In the rows, zero is written as 128.
Each path is a new rotation, seen through one point. The rows after it are directions, each followed by how far the rotation turns it, in degrees per step (0 if it stays put).
Each turn is a multiple of 5 degrees from 10 to 175, or 0.
Each row of a path follows its step; steps can be skipped.
Rotation 1:
step 0: [130 130 124 129 126 125 128 126 127 121 124 124 128 124 126 133 123 137
 130 118 135 127 130 131 136 131 128 120 128 123 125 134 135 128 135 131
 131 128 121 122 133 122 122 124 135 142 131 123 131 138 125 141 137 137
 122 140 125 122 125 129 121 132 134 139 128 124 133 127 134 129 129 120
 125 132]
step 1: [135 128 129 116 130 127 124 129 121 124 132 122 134 126 134 134 132 130
 133 119 123 126 127 124 133 131 126 127 131 129 127 126 129 118 132 127
 130 131 130 121 141 124 135 131 125 137 128 136 129 124 132 139 127 128
 125 135 123 135 122 114 125 125 124 140 138 127 123 121 122 124 121 131
 130 136]
step 3: [119 129 130 126 135 132 126 137 133 125 139 131 122 127 130 136 127 119
 142 125 131 123 130 130 134 133 130 133 123 126 131 115 129 136 138 130
 129 132 117 135 125 137 136 137 125 131 130 123 128 130 129 130 130 130
 134 126 118 122 129 123 130 120 135 127 123 125 127 127 131 126 124 139
 129 121]
step 8: [126 125 121 125 135 136 123 128 126 128 135 124 121 125 133 122 131 124
 123 127 130 129 123 126 130 125 122 124 141 123 128 127 125 132 117 123
 130 145 123 124 128 128 126 117 138 135 132 127 129 123 137 116 121 132
 139 129 120 128 128 135 129 123 128 130 126 130 137 129 126 120 126 134
 125 128]
step 10: [137 144 119 124 132 126 126 132 127 130 136 129 124 135 129 134 112 129
 136 134 130 138 127 127 123 126 124 129 129 137 120 119 126 117 128 137
 125 127 126 128 132 129 132 127 124 133 119 132 129 125 130 125 127 129
 126 132 126 130 128 132 124 132 120 136 129 142 131 130 137 124 128 129
 126 136]
step 15: [132 129 127 131 120 122 114 127 128 129 132 133 128 130 123 130 128 121
 133 131 133 125 134 124 140 139 130 134 127 127 126 133 128 127 137 135
 128 139 134 125 137 131 128 131 129 113 135 123 123 134 126 129 130 135
 136 121 126 132 125 130 114 125 123 130 123 126 132 125 133 123 126 131
 126 135]
step 17: [131 127 132 122 129 137 122 136 129 130 122 126 128 123 129 135 135 125
 124 133 135 124 135 126 124 135 127 127 137 134 132 129 127 125 129 114
 122 131 124 129 122 128 119 128 135 138 134 127 130 123 133 139 134 124
 130 130 122 133 129 127 122 131 117 142 125 132 128 128 130 136 123 138
 120 126]
step 18: [130 138 128 121 127 134 124 125 130 133 122 110 133 118 130 129 121 127
 126 129 133 132 131 120 134 128 127 131 129 129 122 136 128 128 128 126
 119 123 123 127 121 131 125 130 130 133 136 123 125 135 125 131 131 120
 130 136 120 124 122 115 124 129 137 125 131 127 133 132 119 122 119 129
 124 120]
step 19: [134 125 121 132 132 130 131 123 131 120 128 130 127 121 132 137 124 131
 124 129 135 127 116 124 127 129 125 121 127 125 119 124 130 123 133 130
 128 129 121 127 126 140 130 134 124 141 128 124 130 121 121 126 120 129
 123 133 109 125 120 122 128 124 135 136 126 125 131 124 130 122 124 121
 123 128]
step 22: [116 138 130 125 125 127 128 135 133 118 136 122 123 135 126 127 128 136
 134 131 115 127 129 129 131 134 128 133 126 132 133 126 137 133 136 123
 129 133 123 122 128 130 140 130 131 135 121 124 134 120 140 135 133 132
 132 123 125 131 122 137 130 124 134 136 135 135 126 128 128 125 130 127
 131 127]
step 23: [126 132 127 122 124 133 126 141 127 130 120 130 122 127 127 119 127 131
 119 120 128 131 130 141 134 138 126 121 132 140 128 133 135 128 137 130
 128 134 118 122 139 126 127 134 136 134 126 129 133 125 136 121 130 124
 128 130 136 124 122 122 132 129 132 123 130 129 129 130 119 131 134 129
 135 127]
Directions:
[130 127 127 127 130 129 127 129 128 130 127 130 128 127 130 129 129 130
 128 130 129 128 125 131 127 128 127 127 128 130 127 124 129 127 129 126
 129 128 128 126 128 127 129 128 129 128 130 130 130 129 129 128 128 128
 127 128 130 131 129 128 128 129 128 129 129 128 126 130 126 128 128 128
 129 128]  115
[127 127 131 128 126 129 128 127 129 127 127 129 127 128 128 129 127 128
 128 129 127 127 129 130 128 126 127 129 130 126 127 128 128 130 128 130
 126 129 128 128 127 129 130 129 128 126 129 129 129 128 128 132 129 126
 127 127 126 130 127 128 127 129 130 127 130 127 128 128 129 128 128 129
 130 128]  170
[128 128 127 129 129 129 129 129 126 128 128 129 130 128 129 127 126 131
 125 126 127 130 127 130 131 127 127 127 127 128 128 129 127 128 129 129
 128 128 126 129 125 128 128 128 130 126 128 128 127 127 126 129 129 127
 125 128 130 128 129 127 127 129 129 128 126 128 127 126 129 128 129 129
 126 127]  155
[128 129 129 127 129 129 129 129 128 128 127 127 129 128 130 128 126 126
 129 129 129 129 128 125 128 128 124 126 128 125 128 127 127 127 127 128
 128 128 128 127 130 126 128 126 125 130 131 128 128 128 126 129 127 127
 128 130 130 128 128 129 127 128 131 130 128 129 128 129 130 129 127 128
 127 129]  40
[130 127 128 128 127 127 128 127 126 130 129 129 126 130 129 128 128 131
 127 129 126 130 129 127 128 127 128 130 126 129 128 129 128 130 129 129
 130 128 129 130 129 124 128 129 127 128 128 128 129 129 128 130 128 130
 127 129 128 128 128 129 128 130 126 132 129 127 129 127 129 129 128 128
 128 129]  70
Rotation 2:
step 0: [129 135 138 129 135 132 132 125 123 128 123 128 121 129 135 123 124 127
 130 128 131 124 134 122 127 124 124 137 137 125 118 123 131 131 128 132
 123 125 129 124 133 129 118 126 131 131 124 132 121 128 124 132 124 120
 126 126 130 121 120 129 131 126 124 132 123 124 129 133 129 121 137 139
 117 121]
step 1: [133 127 136 128 139 131 127 136 127 129 124 128 133 129 131 128 133 126
 131 125 134 122 118 127 132 122 124 128 123 131 124 135 128 128 122 122
 128 139 129 140 130 129 122 135 132 138 127 130 129 140 130 130 127 132
 135 134 124 128 129 127 128 125 132 128 123 138 130 122 123 134 132 118
 125 129]
step 2: [122 127 134 125 127 137 119 130 140 130 126 135 127 122 111 127 119 133
 131 133 127 128 128 130 132 138 134 121 136 129 124 127 126 132 130 123
 125 121 123 130 131 134 124 128 126 132 125 129 122 130 127 129 132 124
 119 133 124 118 131 128 126 133 131 128 120 123 135 128 127 126 125 125
 128 124]
step 3: [134 133 128 124 131 129 126 132 127 129 127 115 124 136 124 129 129 123
 128 130 122 120 130 130 131 126 128 128 115 122 115 126 129 131 131 130
 135 122 118 128 125 129 132 131 136 133 127 127 124 129 123 124 126 122
 135 136 129 121 124 126 128 128 124 127 127 124 122 135 124 137 138 140
 124 131]
step 9: [130 125 133 124 135 128 121 124 135 130 119 136 131 127 128 125 121 132
 127 123 129 126 124 131 132 129 130 119 126 127 127 131 123 119 126 133
 136 130 129 130 128 130 128 131 143 128 132 135 129 136 120 128 122 126
 124 134 132 122 134 122 121 123 131 127 131 132 126 123 122 121 138 134
 117 129]
step 12: [130 124 132 131 135 133 127 125 125 124 127 139 130 135 129 126 125 122
 135 129 132 126 132 121 136 118 125 132 129 133 123 133 125 124 124 134
 127 132 119 139 127 128 123 128 127 135 126 137 124 137 129 131 132 126
 125 135 129 123 116 128 121 124 134 134 129 120 126 136 128 120 133 124
 124 129]
step 14: [128 125 128 138 131 131 121 130 134 128 132 124 123 126 121 132 125 123
 135 137 129 128 130 129 134 129 129 116 123 128 119 133 130 130 133 131
 128 118 120 131 132 122 127 129 132 127 122 124 127 135 123 134 127 125
 131 127 124 119 128 135 127 133 118 134 126 134 136 129 119 126 126 139
 122 124]
step 15: [127 130 122 121 121 134 133 129 134 126 130 128 133 135 126 127 128 124
 127 129 118 127 128 122 130 132 118 131 125 120 124 138 129 129 124 124
 134 135 123 125 123 124 118 129 137 135 119 127 126 130 119 128 131 128
 130 136 125 124 127 126 134 118 134 126 126 123 119 130 131 124 140 128
 124 127]
step 19: [127 133 135 133 136 130 128 126 123 127 130 134 135 125 127 130 119 125
 126 131 131 124 121 121 117 127 131 130 133 129 116 126 124 137 124 123
 123 122 130 122 129 130 118 135 124 127 138 132 130 137 125 131 127 122
 128 128 123 124 123 131 131 127 131 129 117 125 125 132 117 133 135 132
 123 132]
step 20: [135 123 132 124 132 132 121 133 129 137 125 128 125 132 127 123 133 128
 130 125 136 119 121 125 134 127 127 126 127 132 128 132 126 126 128 126
 122 125 127 136 131 133 133 127 131 139 118 136 119 125 118 136 124 130
 126 137 119 125 125 122 130 127 130 123 127 140 131 127 131 122 133 134
 124 131]
step 24: [125 120 134 120 127 130 135 127 130 128 133 134 127 129 135 130 128 124
 135 125 137 132 122 123 134 126 126 134 123 132 120 128 119 121 123 122
 130 120 127 129 125 122 120 133 130 134 128 128 133 135 134 131 134 123
 128 137 129 122 137 128 123 127 130 130 123 124 135 127 124 122 121 117
 125 123]
Directions:
[127 130 130 128 128 126 125 130 127 130 126 130 130 128 129 128 126 130
 127 127 129 128 127 129 127 127 129 128 128 127 127 127 129 129 125 127
 126 129 127 128 130 131 128 127 128 130 127 128 127 129 128 128 127 128
 128 127 130 128 128 127 127 130 129 129 128 127 128 127 128 129 131 129
 130 127]  40
[125 129 128 130 127 127 128 128 126 127 128 127 126 130 126 130 129 128
 128 129 128 129 131 128 128 128 127 127 130 126 126 128 129 129 127 128
 128 128 126 125 130 127 127 128 128 128 129 128 129 128 127 127 127 128
 129 130 128 130 127 129 130 128 128 128 127 129 124 129 129 128 128 130
 128 128]  95
[128 128 127 127 126 126 129 127 129 130 130 129 126 126 127 127 129 127
 129 127 128 127 128 129 128 129 127 129 130 127 128 126 129 129 127 127
 129 128 127 126 130 127 128 127 127 129 129 128 130 128 129 129 130 128
 126 127 128 126 128 128 127 128 132 128 127 128 128 128 125 130 127 126
 129 128]  130
[130 126 129 125 126 128 128 129 129 128 131 128 129 131 127 127 128 127
 127 129 127 127 128 129 127 128 126 129 129 129 129 127 129 127 127 130
 128 129 129 127 128 129 125 125 127 130 127 129 125 125 129 128 128 128
 128 129 128 128 126 127 128 129 126 127 127 128 129 130 129 129 129 129
 128 127]  145
[128 128 132 128 127 128 128 127 130 129 128 127 127 129 128 130 125 129
 128 128 126 127 128 126 128 127 129 129 128 126 128 127 127 128 128 126
 127 125 130 127 128 126 128 129 125 128 130 127 127 128 129 127 130 126
 128 127 127 130 129 127 130 129 128 129 128 127 129 128 129 129 127 128
 127 127]  130
Rotation 3:
step 2: [125 129 138 134 128 135 123 129 125 127 135 125 134 128 135 132 127 121
 129 128 133 124 126 140 121 129 124 121 129 128 124 132 127 127 131 129
 129 120 128 123 136 120 132 126 124 132 131 136 125 126 124 127 131 120
 128 135 129 125 138 130 125 121 125 127 129 121 117 124 133 130 130 138
 122 133]
step 4: [121 124 124 130 129 130 123 135 124 131 128 133 131 123 134 131 117 117
 126 119 134 128 125 131 121 131 128 127 132 132 127 134 121 122 131 127
 128 125 127 134 131 118 138 124 128 123 124 126 135 123 127 136 129 133
 127 129 123 123 134 131 121 126 123 124 126 131 120 129 127 125 137 136
 125 125]
step 5: [124 131 140 133 128 126 133 128 128 117 132 128 125 125 133 135 134 121
 130 123 127 132 124 139 121 129 131 122 128 134 128 127 125 124 136 134
 130 127 132 126 141 128 123 127 127 131 129 130 124 132 130 133 129 135
 137 127 123 123 129 135 126 122 123 125 124 123 127 119 131 141 127 130
 132 130]
step 11: [124 137 130 137 126 119 125 128 119 133 129 133 130 130 137 132 124 124
 131 131 128 128 124 133 132 118 121 123 124 130 131 132 119 124 137 136
 124 120 126 125 134 127 127 122 130 128 132 122 132 130 130 127 129 131
 123 132 126 123 125 130 123 126 129 129 130 130 124 115 133 134 131 139
 129 121]
step 13: [133 135 125 137 131 124 129 129 123 128 130 126 138 125 136 134 127 123
 126 121 131 118 123 135 129 132 122 129 127 127 126 127 119 125 137 135
 134 131 128 131 136 125 135 125 134 132 126 121 131 126 130 127 125 132
 131 117 130 126 128 137 121 122 126 127 125 128 121 122 129 136 127 124
 135 125]
step 14: [124 127 127 136 136 124 122 133 127 130 131 130 130 134 141 127 121 124
 132 120 135 136 124 131 132 122 132 124 134 130 131 127 125 120 133 142
 129 126 131 127 131 118 128 125 125 129 124 134 125 134 136 134 130 126
 122 140 124 124 131 128 129 126 127 129 130 127 126 126 129 134 127 131
 130 136]
step 15: [130 129 129 132 129 130 133 130 124 124 140 130 123 122 131 142 126 118
 128 120 135 130 128 137 128 130 123 133 134 127 134 130 127 134 127 132
 132 120 136 125 131 130 127 121 132 131 119 121 131 133 125 132 125 130
 123 125 132 127 117 133 127 128 129 126 127 129 121 128 133 137 134 124
 130 125]
step 16: [127 137 128 141 130 124 127 129 118 130 125 137 133 127 135 126 121 125
 127 118 127 123 129 135 128 132 131 126 124 135 128 134 119 124 130 135
 132 130 127 125 134 117 124 126 126 127 128 123 126 131 133 130 124 129
 120 129 125 128 134 135 126 133 124 127 124 137 138 131 126 132 132 131
 129 124]
step 20: [124 123 135 133 130 127 128 136 127 122 131 128 128 127 129 139 125 126
 131 115 126 138 117 130 126 131 127 123 132 132 128 135 124 121 130 136
 124 124 139 122 136 129 121 130 127 128 125 130 126 131 125 125 130 128
 126 125 130 127 125 136 117 131 125 123 120 129 128 119 134 134 131 129
 132 126]
step 23: [132 130 128 134 130 119 128 127 127 126 136 129 134 126 137 135 124 120
 124 118 135 131 127 130 125 130 116 126 128 133 129 127 135 121 132 129
 120 125 131 127 128 123 131 124 133 127 129 124 121 128 127 122 124 123
 122 133 134 123 126 130 120 122 129 128 118 128 127 124 133 138 135 131
 122 132]
step 24: [127 126 135 132 129 129 122 137 127 126 131 137 119 133 135 125 126 114
 128 120 132 126 130 131 126 128 126 127 134 135 134 128 121 125 133 125
 134 132 134 127 127 127 130 126 120 138 118 126 133 130 131 130 121 127
 127 127 127 126 136 136 125 133 131 132 127 134 129 128 124 134 136 131
 137 126]
Directions:
[127 127 129 129 125 128 127 128 129 129 127 128 127 128 129 127 126 127
 126 129 131 129 130 128 128 126 130 128 127 129 128 130 126 129 127 125
 129 129 130 128 127 127 128 128 128 130 128 130 129 130 129 130 127 127
 129 129 128 129 129 129 128 128 129 127 129 128 127 128 129 126 125 130
 128 128]  145
[130 127 129 129 128 127 126 127 126 129 129 126 127 128 127 128 130 128
 128 129 129 128 130 129 127 127 128 128 128 125 129 127 129 129 127 126
 128 131 128 130 131 127 129 127 128 128 128 127 129 126 127 129 127 127
 127 129 127 128 124 129 125 127 128 128 128 130 126 126 129 127 129 129
 128 128]  170
Rotation 4:
step 0: [137 125 135 129 121 120 129 124 124 126 127 128 134 130 123 133 131 128
 125 125 125 115 124 123 133 130 133 122 118 132 116 132 118 131 123 133
 121 136 133 127 124 126 131 123 136 122 129 130 122 127 128 136 126 134
 130 132 124 129 125 131 137 122 136 134 125 125 128 138 122 122 128 131
 133 129]
step 1: [133 128 132 129 130 129 130 124 130 121 128 125 122 128 128 124 122 138
 123 131 133 109 134 129 120 131 123 123 131 136 132 133 128 129 124 127
 132 135 130 127 134 125 133 121 128 128 130 142 131 136 136 134 135 123
 128 128 127 128 128 135 121 130 133 129 126 130 126 141 129 129 128 118
 126 127]
step 2: [122 141 130 139 119 131 125 125 129 127 135 122 125 132 127 119 124 131
 125 126 131 125 126 132 125 128 138 131 126 129 127 138 126 126 126 138
 121 136 129 133 129 118 125 123 133 119 134 137 125 132 125 116 126 129
 132 136 127 133 119 126 124 133 130 131 129 126 124 121 129 134 123 123
 132 129]
step 4: [130 138 131 126 135 133 132 127 129 131 124 115 125 132 121 128 118 133
 141 118 124 124 126 129 126 125 129 128 133 135 144 131 123 123 135 130
 121 129 129 131 128 124 129 126 126 129 131 127 140 131 127 129 125 122
 133 125 131 129 129 133 133 124 127 114 133 131 130 124 128 133 134 127
 126 119]
step 8: [126 129 130 129 124 125 130 125 125 126 128 129 120 126 131 135 124 122
 122 121 135 127 120 121 131 137 131 118 122 138 123 133 131 128 122 133
 123 133 130 130 126 125 120 119 131 136 121 128 116 136 126 129 129 131
 126 132 125 131 131 122 128 133 131 129 118 137 133 135 128 123 130 140
 135 124]
step 9: [130 137 128 141 135 135 130 131 125 124 118 122 130 126 125 125 116 134
 125 130 139 118 129 122 124 131 121 120 121 132 128 128 123 132 121 124
 126 128 128 126 128 138 120 127 129 128 136 133 128 126 125 133 131 128
 134 128 130 127 120 132 128 131 125 130 120 134 126 131 120 122 127 129
 121 122]
step 11: [123 135 132 126 121 130 127 114 126 128 132 128 128 129 133 131 119 129
 127 125 133 133 127 130 128 129 121 135 124 134 139 125 136 128 122 119
 119 130 130 129 120 130 126 123 127 132 131 132 122 135 129 130 122 131
 139 141 125 122 129 125 131 125 128 133 136 119 131 138 121 130 126 126
 121 128]
step 14: [126 121 136 126 133 132 131 119 133 122 130 121 123 134 126 120 119 124
 127 118 133 121 134 121 128 127 120 125 138 123 133 126 132 127 124 137
 130 129 136 127 128 121 128 130 124 121 122 132 124 134 124 123 130 131
 137 133 131 131 127 121 122 125 118 138 125 133 127 122 121 127 133 130
 128 130]
step 18: [130 133 125 129 118 122 127 128 129 122 130 126 125 120 126 132 135 131
 126 133 128 127 133 122 128 133 130 126 127 130 123 136 112 122 124 129
 114 134 137 126 126 128 129 135 143 123 139 137 130 123 128 125 127 124
 136 132 123 127 125 122 129 131 136 131 127 125 133 133 131 123 125 125
 127 123]
step 19: [126 128 132 120 119 123 128 122 122 127 124 124 126 128 134 131 120 134
 122 124 129 116 128 132 129 121 123 134 130 130 131 136 127 128 132 122
 119 127 134 118 124 122 121 125 127 122 124 137 126 129 134 137 137 126
 128 136 126 132 122 128 129 129 135 129 133 126 123 140 122 124 126 120
 128 134]
step 23: [130 138 130 136 124 134 138 120 127 135 132 121 123 133 124 121 126 124
 134 119 120 134 122 122 122 124 133 128 129 130 127 136 129 117 127 135
 128 129 128 125 124 131 140 131 129 129 130 131 125 129 129 118 121 126
 131 134 124 122 127 129 136 123 126 129 121 120 133 127 122 137 133 127
 133 125]
Directions:
[126 130 128 128 127 126 127 128 128 125 129 128 127 128 127 128 128 130
 131 129 126 130 128 129 129 126 128 129 131 126 129 126 127 128 131 129
 128 127 129 127 127 127 127 127 128 128 128 126 126 128 128 130 129 128
 129 128 127 128 128 126 128 128 126 127 131 128 126 129 128 128 130 127
 126 126]  45
[128 128 128 129 128 127 127 125 128 129 126 127 127 124 128 127 128 130
 130 127 128 128 127 128 127 127 128 129 127 127 128 128 128 129 128 127
 129 126 126 127 129 129 128 130 126 130 130 128 128 128 127 128 127 130
 129 130 128 128 128 126 130 127 131 128 127 129 129 126 131 128 128 127
 128 126]  55
[130 129 128 129 128 128 128 128 127 127 127 128 127 130 128 129 129 127
 128 129 129 130 128 126 126 128 126 129 128 126 127 127 129 128 126 128
 129 130 129 131 126 129 127 127 128 127 127 126 128 129 128 126 127 129
 131 130 125 128 127 127 129 131 128 129 126 127 126 127 129 127 130 129
 129 129]  120
